128 stands for zero in the data rows.
Some points, each followed by its number:
c(131, 138, 184, 138, 110, 124, 100, 172, 141, 124, 48, 144) 0
c(116, 171, 110, 113, 127, 115, 146, 125, 145, 120, 150, 79) 1
c(116, 128, 91, 154, 143, 139, 145, 106, 142, 164, 134, 129) 2
c(136, 128, 141, 107, 127, 106, 119, 168, 138, 104, 111, 113) 3
c(138, 125, 134, 117, 145, 122, 118, 143, 112, 117, 130, 127) 4
c(134, 143, 134, 167, 173, 172, 137, 159, 124, 116, 123, 122) 5
c(156, 120, 96, 96, 151, 141, 149, 134, 76, 180, 150, 120) 6
c(98, 118, 114, 149, 90, 106, 179, 120, 126, 116, 112, 175) 7
c(109, 148, 102, 120, 93, 108, 105, 137, 79, 140, 116, 99) 8
c(158, 167, 98, 101, 168, 158, 111, 179, 100, 115, 112, 124) 9
c(124, 129, 141, 130, 112, 127, 132, 127, 142, 133, 112, 121) 10
Which two points above are nearest to each new point by angle? Their numbers follow each, nearest first.
c(126, 151, 134, 152, 162, 133, 130, 131, 155, 120, 126, 135) 5 2
c(100, 133, 117, 146, 111, 135, 124, 101, 134, 145, 111, 134) 2 7
c(150, 133, 125, 118, 170, 132, 125, 153, 148, 128, 117, 122) 9 5
c(115, 151, 128, 131, 144, 132, 123, 122, 119, 137, 138, 113) 1 5
c(136, 135, 115, 125, 127, 138, 122, 139, 139, 129, 130, 120) 9 1
c(94, 123, 88, 150, 55, 130, 226, 85, 133, 92, 85, 206) 7 10
c(104, 174, 99, 135, 171, 135, 112, 151, 131, 134, 131, 117) 9 5
c(132, 148, 127, 138, 175, 132, 95, 129, 142, 141, 155, 99) 5 1
c(139, 129, 112, 108, 116, 116, 109, 130, 116, 119, 146, 117) 8 4
c(135, 109, 158, 109, 113, 112, 144, 111, 127, 95, 134, 145) 7 3
c(139, 128, 127, 131, 129, 133, 132, 130, 142, 146, 136, 120) 2 6
c(133, 131, 133, 131, 109, 124, 135, 126, 122, 124, 123, 141) 7 10
c(150, 120, 159, 162, 134, 152, 116, 142, 140, 115, 98, 135) 0 5
c(126, 149, 127, 129, 143, 116, 126, 116, 113, 124, 140, 125) 1 4
c(104, 118, 107, 121, 147, 130, 118, 108, 102, 131, 165, 131) 6 2
c(142, 117, 188, 132, 134, 115, 106, 129, 138, 96, 142, 97) 3 4
c(155, 123, 137, 135, 134, 129, 116, 132, 145, 126, 126, 112) 3 0
c(119, 115, 112, 119, 138, 122, 111, 119, 109, 133, 153, 121) 6 8
c(129, 132, 112, 117, 132, 125, 139, 141, 134, 139, 112, 124) 9 6
